Each path below is one point turned by a fixed rotation once a step. After each direction that follows a path, write how fast that rotation turns it, in degrees a step (0 if it stays still).
Each turn is a multiple of 5 degrees from 10 to 175, or 0.
Each row of a path follows its step; steps can be skipped.
path 1
step 1: [ 19 -36   5 -21  47  12 -15 -17   2  48 -15 -16  -3  -2   3  -9   1  -2
 -51  37  53  20   0  -3  -6 -55   0 -25   5  -3 -31 -19  12  -5  10 -14
  -5  31  13 -37 -13 -40 -36  -8  -3  -4 -25   0 -11   3]
step 2: [ 12 -27 -30 -18 -17 -16   3   5 -14  12 -42  10 -17 -15   9 -19 -31  -4
  -5 -21  19   4 -18 -23 -35 -28  -4  25  -6   6 -29  45 -23   8  14  11
 -45  -5  15   2   6  51 -22  43  -3 -34 -24 -34   7 -36]
step 3: [-17  17 -45 -25 -11  10 -21  -5  -9  25  44  -3  41 -19 -15 -27   3  10
 -11  -9  12  17  -1 -10 -24 -31  15  14 -36  -7  10  15 -22  47   7  26
   5 -13 -11  15  28  13  34 -35 -19 -40  57  10  15  -1]
step 4: [ -8  15   1  -4  36  -4  18 -32  10  -9   0 -23 -24 -28 -37  -2  68  12
  13  -9  52  -4  19 -26 -13 -37 -17 -11 -17 -12 -17 -22  18  40  40  10
 -21 -19 -11  -6 -38 -33   3 -13 -20  20  -6  -5 -20   7]
step 5: [ -4 -38  -8  -1  19 -50 -16   4  -6   1 -24  10 -19 -17 -37  12 -20  39
  26  53  32   9  12   6 -19 -28 -22  17  -4 -19 -33  41 -25 -46   6   9
 -15  28  12  29  -8   4 -27   3  14  -2   1 -23 -21  27]
step 9: [ 47 -43 -11  -3 -12   3   3   4 -15  56 -18   0  33 -16 -25   2  11  -1
 -37  -7  34  33  -6 -10 -17 -45  11   7  19 -47 -14   6  -8 -23 -19  20
  23  13   5 -23   7 -28  -8  -4  28 -42   7 -27  14   9]
step 10: [ 13  -6 -14 -25  22  22  29 -32  -5  18   1  13 -19   0  -3 -28 -21   2
 -51 -16  35 -25  -6 -22 -24 -41 -15  14 -31  54 -20  -1  -9  24  36   7
 -39   7 -13 -29  29  15 -35   1  -8 -11  10 -11  23 -35]
step 11: [-30  12 -22 -28  28 -22 -44  -6 -34   4  -1 -19  24 -33  -6 -47  -1   6
  12  -8  12  24  24 -13 -24  -3 -15  -9 -12   3 -13  29 -22  45  23   4
 -37 -15  12  47 -16  39  25  -7 -14 -40 -12   2 -19  -1]
Directions:
[  7   6  -1   2   2  -5   5  -8 -14 -12   5  -5   3  -5  12   4   9   3
   2   4   9   3  -9  -1  -4   8  11  -4  -9   0   2  -6  10   5  -4   7
   8  -9  13  10  -6  -3   3  -4  -6   1  10  -1 -13   5]	90
[ -6  -3   0   4   0   4  14   2   7  -5   1  -2  -5  -7   6  -9   8   1
  -4  11   1  -9  -9  -1   3  -7  -7 -17   5   4  -5  -3   1   6  -5   4
  -3   7   1   2   5   1  -1 -22   1   5 -10  -6   1 -12]	120
[  1  14   0   1   4  -8  -7  -8  -8  -6   0  -6  -4  -4   3 -18   0   5
   9   3 -13  11  -6  10   5   0   2  -4  -3  -4  10   7 -13  -6   2   2
   4   8  -5   0   2   5 -12  -4  -2  -7   3  -7   9  -1]	130
[ -1  -3   4   1  -7  11   0   1  -7   7   8   2  -1   7   0  15   7  -1
  -7   3  -9   7 -10 -11  -5   6 -14   5   3  -5  13   1  -2   2  15   6
   6   7  -7  -2   0   3  -2  -7  -3  -3   8 -12  -8  -3]	115
[-12   6  -2   0 -11  -3 -14  12  -2  -4   3  -3  -1   8  10  -1  -6 -16
  -2   4   2   5  -1   3   0  -7 -12   2  -7   6   0   3   9   0  -5  -9
   1   0  11   0  -6  -8 -13   0  -8  -9  -8   1  -6  -5]	70
path 2
step 0: [ 37  22  -4  -3 -18  25   3  34  -4 -18  26  23  -1 -17 -12  19  -7  10
   4  29 -54  29  41 -73  24  27 -14   8  -5  12  28  11  32  25 -14 -23
 -47   7 -29 -10  24  13  -6  12   6  30   6  -1   3 -15]
step 1: [ 27 -13 -48 -37  12  20 -29   8 -34  39  -9 -10 -29  14   5 -12  -3  24
 -19  -1  31  23 -32 -24 -25  -7  -4 -35  42  -7   9  12 -12 -24  -5  24
 -33  43  -1 -23 -36  28 -11  34  -1  -5  18 -10  21   7]
step 3: [ 12  12   8  16 -44  29   2  21 -12  24  30  23  -2 -31  -5   2  14  20
  -3  24 -64  -8  43  -4  13 -16 -20  18 -40  -4  24 -42  -5  28  -8 -12
 -20  16 -29 -22  18  42  -5 -31  -8  12  -1  33 -21 -31]
step 4: [ 16  24 -27  -3  23  20 -37  14   2  29 -30 -22  -8  -5  14  -5  -5 -16
 -17   6   0  -9 -11  20 -16 -14   0 -22  -3  13  -3   4 -37 -30 -16  46
 -35  33  24   6 -69  53   8   1  39  -3   2  23  31 -33]
step 8: [-12  13  -6   2  20 -57  19  13 -32  49 -39  39  -5  -1  -6  -5 -16  -9
  -1   9  14  -3 -40  28   7   5  13  -4  12  -9  33 -34 -25   7  36  -6
  14 -29 -41  45  30 -33   5   0   5 -32  -2  -5 -37  -2]
step 9: [  4  -6  42   9 -23  -2 -30  33  -5  16 -12   8   4 -24  -9 -26  14   7
 -46 -11 -31  17  34 -20  -5  -2 -10  -2 -46  13   7 -49  45  11  -1  -6
   0 -12  18  -8  10   0 -62 -51   5   3 -13  26 -37 -18]
step 11: [-11  39  -7  12  44 -60   3  10 -70 -13   2 -19  25   6 -10  22   7  20
  11  -4  17  -6 -50   8  11 -29  50   8  16  -8 -10  13 -22  24  17  12
  19 -17 -28  43   2 -31  10 -25   3 -15   6   8  -9   1]
step 12: [ -1 -18  54 -15  -8  -7   7  22   6  -5  -9  10  51 -22   1  21  12   5
 -26   7  -6   5  21 -38  26 -24 -10  -2 -26   9 -36   2  48  29   9  20
  -3  32  -6 -18   0 -19 -34 -40   8  37 -30  11 -43  40]
Directions:
[ -1  -2   1  -2  -5  12   3  -6   1   2  -4  13  -7   3 -14  -9  -9   0
  -3  -9   4  11   2  -1   3   5   6 -12   7  -8   8  -6   6  -4  11   7
  -1   0 -11  -4  11   2  -9   4   2  -5  -3 -16   2  -1]	55
[ -5  -6 -13   8  -6  -1  -4 -10   0  -9   6 -10  -3   6   2  -4   5  17
   3  -3   1  10  -6   6  10 -19   5  -3   1   2  -4   6  -1   8   5  -1
   0   0  -2  -7   3  -1  -3   2 -18   0  -4   3   1   7]	80
[-21   9   3   1   6  10   4  -7  -5   5   4  -3   4  13  10   3  -1   6
  -2  -2   5   5  -5   4  -7   6 -11  -2   9   1   5   1   1   6  15   3
   1  -1   7  15  -5   0   7   9   5  -7  -1   6   3  -3]	120
[  3  -1   6 -11  -1  -7   8   6  -8  -2   6  -3   5   8  -4  14   1   7
  -7   0  11  -8   5   3  -8  -2  -2  -4   9 -18  -7   2   1   2   1   0
   2   3  -7  -2   4   6  -5  10  -5  16  12   0   0  11]	70
[ -3   3   7  -4  12   9   3  -4   5   3  -1  -6   4   7   8  -5  -4   6
   5   3 -12  -3   2  -1   1 -14  -2 -15   6  -7  11  -1  10 -12 -13  -9
  -6  -2   2  -2  -5  -2  -1  -7  -1  11  -1  -6 -12  -3]	120
[  4  14  -6   7   8  -1  13   4  10   7  -4 -16  -9   7  -6  -2   3  -1
   2  -4  10   0  -5   1  -9   1   1  12  -2  -3   7   6  -5   0  -2   7
  -5   2   7 -13   0   8  -3   3   4  -5  -5  -7 -12   7]	120
[  5  -7  -2  -3   2  -3   5 -10  -5  11 -12  -4 -11  -4 -16   7  -2   4
   7  -1  -7 -12  -5 -11  -8 -13   9  -2  11   5   0   6   0   2   2   0
  -6  -8  -1  10  -6   2   1   5   5   0  -4   6  13  -1]	110
[-10   6   1  -6  -6   0   4  12  -3   5   0  -5  -2  -4   1   3   2   2
   6  -2  -3   9   9 -10   5   1  -4  -9   7  -5   3   8  -7   5   1  -5
   1  -9  -2 -16  12  -3  -5 -15  10  -6  -2  18   5   2]	125
